In the data rows, 128 means zero.
Here are some points:
[118 174 133 128 139 173 156 110]
[178 104 137 214 107 158  93 199]
[123 156 130 106 134 139 131 146]
[113  99 140  96 183 100 125 133]
[122 131 127 130 144 161 133 109]
[145 101 148 176 141 149 111 152]
[182  89 148 238 104 225  60 182]
[127 126 142 131 154 104 144 131]
[114 202 112  86  79 126 153 119]
[168 161 136 199 105 175 106 176]
[159 142 159 231 159 241 101 157]
[141  22 149 147 202  85  98 169]
[143 106 114 138  95 183 112 129]
[103 142 133  97 163 121 155 104]
[179  44 163 217 172 153  42 206]
[130  70 112 113 116  84 112 138]
[108 180 136 141 142 161 157  74]
[121 107 126  88 140  66 135 152]
[144 116 118 142  83 144 117 132]
[127 106 129  79 127  74 154 151]
[124 145 139 159 147 180 129 112]
[123 162 134 138 151 135 148 142]
[152  90 141 202 159 176 107 145]
[108 121 123  66 146  66 141 126]
[114 103 109  94  88 111 124  82]
[139 158 122 129  97 114 124 146]
[116 194 141 159 167 196 146 102]
[113  99 129 116 160  95 142 119]
[125 112 119 124 104 100 123 124]
[124 113 128 132 148 123 137 128]
[138 128 136 164 135 160 116 132]
[ 98 225 112  98  73 129 183  67]
[148 149 114 139  63 115 121 131]
[150  67 124 163 110 116 100 151]
[117 117 124  78 142  85 130 151]
[122 187 155 165 162 215 127 117]
[155  89 150 187 147 151 114 147]
[132 187 134 132 112 136 132 162]
[136 128 100 111  40  64 130 117]
[111 111 117  92 128  77 148 105]
[140  86 105 113  66  32 125 155]
[125 150 149 159 170 168 139 122]
[141 132 144 156 152 158 120 152]
[113 114 110  63  68  98 113 109]
[116 114 109 119 102 119 136  83]
[104 185 125  89 119 123 151  96]
[114 157 131 107 134 126 141 127]
[147 133 139 165 126 186 117 130]
[127  73 135 100 177  92 121 162]
Here are 12 more points, each followed by its number:
[146 162 144 155 110 177 107 168] 0
[133 114 127 141 138 136 119 138] 1
[111 108 124  79 149  77 141 112] 2
[127 136 108 103  77  99 134 130] 3
[125 167  87 119  19 122 145  62] 4
[125 132 133 122 139  92 136 143] 5
[110 164 126 128 130 150 155  81] 6
[125 186 115  96  61 159 130  94] 7
[137 128 132 173 138 183 128 103] 8
[158  15 147 175 182 139  82 171] 9
[114 158  98  83  83 116 162  80] 10
[ 90 127 113  52 123  39 167  84] 11
Which of these numbered points is nearest to each point below, ignoring the 2 directions in which the first points spread most? Its number follows each.
[120 198 108 110  70 111 166  99] > 3
[118 181 130 159 136 173 161  80] > 6
[144 160 151 192 143 223 116 144] > 1
[125 124 113 127 117 137 135  92] > 8
[114 150 118  64 117  62 152 132] > 5
[129 132 159 162 203 167 125 147] > 2
[110 137 124 105 118  81 149 109] > 11
[122  95 132 126 165 152 128 111] > 9
[129  71 121 151 128 133 118 105] > 8
[ 94 154  95  53  71  93 160  62] > 10
[140 172 139 133 118 167 121 139] > 0
[124  92 125 143 147 126 126 112] > 6
[124 134 138 120 151 114 129 149] > 5
[109  55 115  87 160 113 140 105] > 9
Here are 12 other points, each followed by its number:
[118 148 119 118 125 144 127 103] 0
[129  84 135 114 185 136 120 156] 1
[105  79 108  68 125  24 150 103] 2
[119 143 127 117 128 123 138 151] 3
[136 184 141 163 137 203 128 134] 4
[139  82 143 151 176 100 117 151] 5
[134  96 127 126 119 109 116 152] 6
[128 122 121 123 122 123 131 121] 7
[132  63 143 161 181 162 104 127] 8
[126  81 115 136 115 108 120 111] 9
[136  97 129 128 114 105 124 121] 10
[109 161 141 110 162 117 148 116] 11
Which of these numbered points is nearest to each point below, ignoring the 2 directions in which the first points spread most? Its number follows each.
[110 127 137 115 168 102 135 109] > 5
[139 114 127 123 100 112 115 152] > 6
[119 137 117  94 103 130 116 107] > 0
[117 129 134 154 172 174 143  82] > 8
[124 127 105 131 102 122 135  84] > 9
[125 183 125 108  98  90 145 146] > 3
[128 114 122 119  95 130 127 110] > 10
[105 131 129 109 155 123 152 105] > 5
[128 119  98 123  66 125 134  86] > 9
[118  68 125 101 163 100 123 124] > 8
[153  15 140 165 164 106  75 178] > 0
[113 100 136 105 180  63 151 136] > 5
[114 167 146 112 167 116 142 133] > 11
[132  90 155 127 197 140 116 162] > 1
